Here are some points, one per row:
[-13  16  34   1  54  72 -22 -22  22 -31  50  35  -1 -16 114 -11  30  85   3  72 -27  50 -43  17   1  -1   4  -5  64 -30   6  -1 -29 -53  27  27  57  15  58  61   5 -11  51  51  54  -2  12  69  30]
[-28   4 -32  11  57  53  48  12  29 -47  22   4  73  66  -6  73  74  62  25  27  79 -23   4  73  50   8  -1  18  26 -45 -33 -62  46  50  19  33 -37  36  19  -1  16  28  15   6   2 -17   1  63 -12]
[ 17  60  -5  39  -9  19 -13  42  53 101  28   8  58  32  14 127 -33  -6  40  22  19 -41 -24  43  25  54  19  29  31  -3  61  51  -6  11  18  55  32 -15  59  25 -29  50 103  40  78  32  38  20   2]
[ 18   4 -44  -4  48  91  32  58  53  74  35 -10  33  -7  49  26  54  80  17  29 -36  -5 -10  -5 -25  10  -6  -8 -19  89 -28  18  -6  47 -40  50  10 -40 -47  35 -37  37 -52  40 -24  50 -10  -6  27]
[ 42  39  52  -8  -4  57  -5 -22   4  20   3 -22  30  46  -8  77 -40  60 -16  29 -27  31   4  45 -45 -58  72 -47 -39   4  29 -12  55   0  52  10  29  49  69 -39  55  74  10  17 -36  43   3 -20  61]
[-55  30   7  -2 -15  31 -16  47  21 -11 -63  88  -2 -12  45   8   3  19  -4 -12  34 -11  33   9  65  -3  -8  38  -5  25   6 -12 -42  95  19 -23  56 -28  88  46  32  44  26 -49 -17  57 -16 -20  33]
[ 23  56  62 -46  36  72   8  62  -9  49 -30  67  -7  44 -28 -43  16  31  74  11 -60  29  12  51  32  24  -9  33  11  21  30   2  72  59  -9  71 -27  20  41 -26  20 -62  63  53  57  26  28   0  19]
[ 21  15  19  14  27  -1  33   5  55  90  18  24  -8  40  99 -32 -53 -39 -47  11  62  25   8  50  47 -28 -33  37 -20  -6 -52  50  54  11 -16  31 -29  35   0   5  41  59  30  48  36  25 -15  78  60]
[ 55  14  22  13 -50 -33  22  22  29  -4  -8 -18  24 -31   0  12 -51  67  86  81  49 -25 -43  35  30  55   5  32   4  -6 -18  34  17  -4  55   7 -44   0  13  48   2 -77 -25  26 -45  40 -20  17  49]
[ -4  53   0  -3  38  30 -10   7 -51  94  45  17  13  31  22 -33  24  57  65 -25  87   2   2   3 -19   8  -5  27  98  46  50 -16  20 -24  85 -49 -44  24 -29   6  -1  62  43 -32  34  40   4  -8  56]
[ 18  16  -5  41   5 -28  -6 -23 -11  64  91 127  -7 -58 -24  73  56  31 -18  29 -18 -15   3  22  48   7  48  29   2   5 -18  -5  42 -24  -1  33  28  50  -9 -20  40  -2 -22  -3   0  37  23  26  11]
[  4 -25  12   7  71   7 -81  33  11 -33  57 -23  24  18 -19   2 -10  66 -21 -31  43 -18  46  10   3  14  50  59  32  44  42 105 100  18 -10  56  11 -10  44  54  12 -24  15  -3  33  56 -21  40  17]
[ 49  58 -30  -1 -35  38  16 -17  20 -21  52 -10 -29  63 -46  22 -29  48  12  19  68  52  36  -9  64  29 -28  46  31 108 -47  12 -27   3  -9  23  78  63  50 -10   3   8  -1  22  46 -10  66  -3  27]
[-28 -24  34 -19  94 -18  68  55  53  34 -19   5  41  15 -13  -6   6  17  13  69  34 -31  11  26  53 -38  69   5  23  73  18  17 -14  -3 100  51  96  41 -31  -3  35   2   0  35  72  28   9  54  36]
[ 52  53   2 -96  10   6  57   1  29   5  78 -11  47   0  67  16 -17  16  11 -11 -15 -15  75  -1  45  45  26  -2 -14   7  33  22  -2   7  12 -69  20 -30  22 -34  60 -15   8 -22  46  11  33  47 -65]
[ 34 -45   8 -17 -44  58   9 -11  70  17  52  54  79   8  42  49  25 -27  36  17  39  96  64  39   3  45  59   8  55  53  17 -37  18  67  44  39  -2  47 -21  81  78 -10  35  55  59  48 -27  13  55]
[ 47  89 -38  40  83  -6 -11  44 -16  20 -34   2  43 -11  78  46  24   0 -23  47  11  50  18 -16  21  53  25  43   6  48  63  -1  55  74  45   4  -1  24  23  41  46 -15 -13 -17  15 -60  96  26  74]
[ 54  38   0  11 -15  32  49  16   3   0   3  -5 -59   3  34  20  39 -26  -6 -54  35  64 -42 -43  24  -5 122  18  16   0 -27  -3  16  46  55  41   5  -5  34  -9 -63  -7   4  13  57   4  -6  19 -31]
[ 42   8   7   8   0  -4  74  88   2 -16  11  75 -31  73 -32  15 -12  34 -28   0  22  23 -52  49 -62  61  17  10  65 -32  64  11  26  34 -11 -31  66  -4   1  41  66  55 -46  49  28  20  20  41  22]
[  4  10 122  72  82   1  45  25  15  16  94  11  45 -22  38 -15 -40  -6   7  -6  22  33   2  57  -1  95   8  -6  22  68   5 -30  14  84  17  -4  42  26  45 -16 -41  13  25 -20 -11 -35  25  -6   3]
[-64 100  52  30   0 -11  73  25  17  69 -15 -10  27  15 -33  40  35  48 -26  -1   1  92  82 -33   7  61  13  -9  38  -8 -14  15  54 -42   8  19  37  37   5  68  15   3  40  26 -40  50   0  62  -7]
[  6   5  65  70 -59  80  23  -1 -29  27  -5  33  37  69  71  -2  48  13  15  47 -23 -48  31  -6  20  60  18  19  75  53   1 127  34  52  75   3   6  56  32 -13  33  46 -30  14  22  44  32  32 -21]
[ 28  25  48  19  56 -13  82 -21   7 -10  30  21 -26   8  -1  33  40  82  -9  13  36 -26  58  58  19 -22  68 -12   3  25  13  66 -54  63 -21  22 -89  33  10  91  23  27  56  44  22   4  54   7  29]
[-22   7 -40  52  10  24  62 -66  57  10   2   1 -25  -6  48 -11  36  23   5  -4  56  40  59  62 -23  73  10  62 -40  -7  88  16  14   2  27  23  35  12  40 -49 -24 -14 -28  33  56  48  42 -11  24]
[ 25   2  91  23 -19  81 -43  73  31 -11 -13  17  -1  22   7  28  18   7 -13  17  22  21  55  41  17  36  -7  19 -51 -30 -14  12   4 -24  40   3  29   5 -85  53 -17  21  11 -66  62   6  80  -6  20]
[-46  14  44  46 -39 -36  -8  81 -29 -54  13  -4  35  -4  43  16   1   4  38  43  28  68 -25  -9  24   6  17   4 -18  64  64 -21 -10  -9 -52  37 -69  28  -9 -37  37  54  12  20  47  80  46  31 -16]
[ 29  28  16  78  41  34   1  -5   9   6  71  -1 -37  12 -12 -10 -15  11  42  26  55   9  72 -78  51   5 -26 -45   4 -62  40 -10   4  72  69  80  34 -56  -4  -9  62  21  -7  69  14  12  29   2   6]
[-36 -25  16  28 -23 -18  15  23  61  66   8   2 -37  -6   2  57  34  19 116 -31 -29  48  47  49   8 -56  -3 -31  67  17  31  43  41   2   5   0  10  16  53  20  33  20 -59 -13  13 -64  46  59  22]
[ 48 -53   4  34  88 -54  -2  28   9  43   3  42  31  78  -3  43  24  23  45  44 -26  85  23 -41 -34  20 -40  51 -12   7 -28  40 -23  39  67 -43 -24  30  65   7   0  17  38  -5  46  71   6   6 -17]
[ -23  -21  -20  -45   54   66   23   23  -31   24   44  -36  -54  -24  -11   38   44 -119   21   84   57    4    6   49   -6   21   34   -2   21    3  -15   61   14   12   -2    7   19   33   33   37   32   10   53   20  -50   31   40   16   14]
[ 35  -5  -6  40   7 -31  -5  24  -5  52   6 -51  17  42  23 -46   1  15  39 -15 -71 -23  49  38  12  47  81  91  64 -34 -20 -66 -14 -11 -15  56  41  30  22  47  53  58   5   6 -15  36  47   7   9]
[-11   5  20  30  55  37  15 -21  28  24  17 -39   4  24  -9  40  52   9  29  -3   4  14 -61  -7  59  39  28  17 -14 -26  35  74 -39  45 -49  -1  42  89 -35   6  94 -19  43  -6  18 -22 -53  -6  56]
[ 63  25  42  30  16 -26  -8  24  59 -26   7  10 -20  74  59  79  68 -32 -17 -16  -7 -25  34  38   2  -4 -25  17  78  61  36  -5   0  -4  27  23  20 -22 -26 -44  10 -43  87  36 -61  50   5  35  51]
[ -8 -48 -32  34 -46   1  49  15  36  -2   3  54  -1  -5   5  -9   3  55  25  24  -6 -31  21 -50 -40  13  27  15 -25  36  -3   3  87   0   9  -2  42  30 -10  12  32  41 127  34  -6 -79  27  22   7]
[ 18  61  53   4  39 -17  -1 -51  75 -28   3  32  32  58 -18 -16  50 -80  50  29  -4 -58 -24 -41 -15  35  -6 -10 -21  53  23 -29  53 -36  -7  29 -20  13  47 101  -2  54 -39  16  54  22   0   0  22]
[ 54  28 -37  77 -13  71  25   6  38  10  26  24  65   4 -55 -59 -20 -29 -19  31  -2  26  38  -4  36 -65  26   3  28  -7  98   6 -33  42  -8 -10  14  49  19  17 -72 -13  11  -4 -10  16   6  80   7]
[ 22  36  17 -39 -62 -86 -24  12   7  16  59  -9  69  23  12 -44 123  26   1  31  15  58 -11  69  36  10  -3  -3  -8 -10  25  71  23  80  51  43  72   4   6  27 -20  56  35  46   6  -2  11  10  42]
[ 65 -40  65  -4  27  50 -18  38   4  40 -35  18  72 -46 -15  14  53  12 -52 -27  57  24  19  -2  52  40 -10  55  12  37  40   6 -28 -52  38   7 -24 -11  71  -5  39  44  -9  74  -8 -60  25  -5   3]
[ 48  38  27  80   9  34 101  25 -74  -2  39 -16  60 -10  41  35  19 -16  28  -5  15  21  28  47  18 -60 -41  74 -16  43  22  11  47  -4  24  -3  75 -14  31  66  41 -20  18   9  58  10 -12 -34 -13]
[ 36  53 -15  37  84  43  21  27  33 -50 -10  90  58  25  33   1 -11  -4 102 -23   2  79  20  54  43  41  42  16  27  20   6 113  22 -40  43  33  19   3 -10  -9  15  87  35  22 -38  27  20  -5   3]
[ 66   6  62   1  22 -11   9  31   8  55 -30  53  31  44  72  18  33  42  66  71 107  18  67 -21 -10  -2  57  12  60 -32  34  17  54   4 -96   7  77  32  20  -2 -24  19  -2   5   7  14   7 -29   0]
These points spread out most along one direction. Take the direction at right angles to it along which they spread out most. Go by this last direction. For each point below, how far along it does it lie, from 0 to 99? The average is 50, and the first point in the table lies past the average. One standard deviation of the points above along it is 16.
[ -4  53   0  -3  38  30 -10   7 -51  94  45  17  13  31  22 -33  24  57  65 -25  87   2   2   3 -19   8  -5  27  98  46  50 -16  20 -24  85 -49 -44  24 -29   6  -1  62  43 -32  34  40   4  -8  56] 22
[-64 100  52  30   0 -11  73  25  17  69 -15 -10  27  15 -33  40  35  48 -26  -1   1  92  82 -33   7  61  13  -9  38  -8 -14  15  54 -42   8  19  37  37   5  68  15   3  40  26 -40  50   0  62  -7] 40
[ 42   8   7   8   0  -4  74  88   2 -16  11  75 -31  73 -32  15 -12  34 -28   0  22  23 -52  49 -62  61  17  10  65 -32  64  11  26  34 -11 -31  66  -4   1  41  66  55 -46  49  28  20  20  41  22] 39
[ 49  58 -30  -1 -35  38  16 -17  20 -21  52 -10 -29  63 -46  22 -29  48  12  19  68  52  36  -9  64  29 -28  46  31 108 -47  12 -27   3  -9  23  78  63  50 -10   3   8  -1  22  46 -10  66  -3  27] 75
[ 18  16  -5  41   5 -28  -6 -23 -11  64  91 127  -7 -58 -24  73  56  31 -18  29 -18 -15   3  22  48   7  48  29   2   5 -18  -5  42 -24  -1  33  28  50  -9 -20  40  -2 -22  -3   0  37  23  26  11] 56
[-11   5  20  30  55  37  15 -21  28  24  17 -39   4  24  -9  40  52   9  29  -3   4  14 -61  -7  59  39  28  17 -14 -26  35  74 -39  45 -49  -1  42  89 -35   6  94 -19  43  -6  18 -22 -53  -6  56] 69
[ -8 -48 -32  34 -46   1  49  15  36  -2   3  54  -1  -5   5  -9   3  55  25  24  -6 -31  21 -50 -40  13  27  15 -25  36  -3   3  87   0   9  -2  42  30 -10  12  32  41 127  34  -6 -79  27  22   7] 51
[ 25   2  91  23 -19  81 -43  73  31 -11 -13  17  -1  22   7  28  18   7 -13  17  22  21  55  41  17  36  -7  19 -51 -30 -14  12   4 -24  40   3  29   5 -85  53 -17  21  11 -66  62   6  80  -6  20] 47
[ 66   6  62   1  22 -11   9  31   8  55 -30  53  31  44  72  18  33  42  66  71 107  18  67 -21 -10  -2  57  12  60 -32  34  17  54   4 -96   7  77  32  20  -2 -24  19  -2   5   7  14   7 -29   0] 29
[ 48  38  27  80   9  34 101  25 -74  -2  39 -16  60 -10  41  35  19 -16  28  -5  15  21  28  47  18 -60 -41  74 -16  43  22  11  47  -4  24  -3  75 -14  31  66  41 -20  18   9  58  10 -12 -34 -13] 63
[ 36  53 -15  37  84  43  21  27  33 -50 -10  90  58  25  33   1 -11  -4 102 -23   2  79  20  54  43  41  42  16  27  20   6 113  22 -40  43  33  19   3 -10  -9  15  87  35  22 -38  27  20  -5   3] 25
[-55  30   7  -2 -15  31 -16  47  21 -11 -63  88  -2 -12  45   8   3  19  -4 -12  34 -11  33   9  65  -3  -8  38  -5  25   6 -12 -42  95  19 -23  56 -28  88  46  32  44  26 -49 -17  57 -16 -20  33] 50
[ 23  56  62 -46  36  72   8  62  -9  49 -30  67  -7  44 -28 -43  16  31  74  11 -60  29  12  51  32  24  -9  33  11  21  30   2  72  59  -9  71 -27  20  41 -26  20 -62  63  53  57  26  28   0  19] 31
[  4  10 122  72  82   1  45  25  15  16  94  11  45 -22  38 -15 -40  -6   7  -6  22  33   2  57  -1  95   8  -6  22  68   5 -30  14  84  17  -4  42  26  45 -16 -41  13  25 -20 -11 -35  25  -6   3] 58
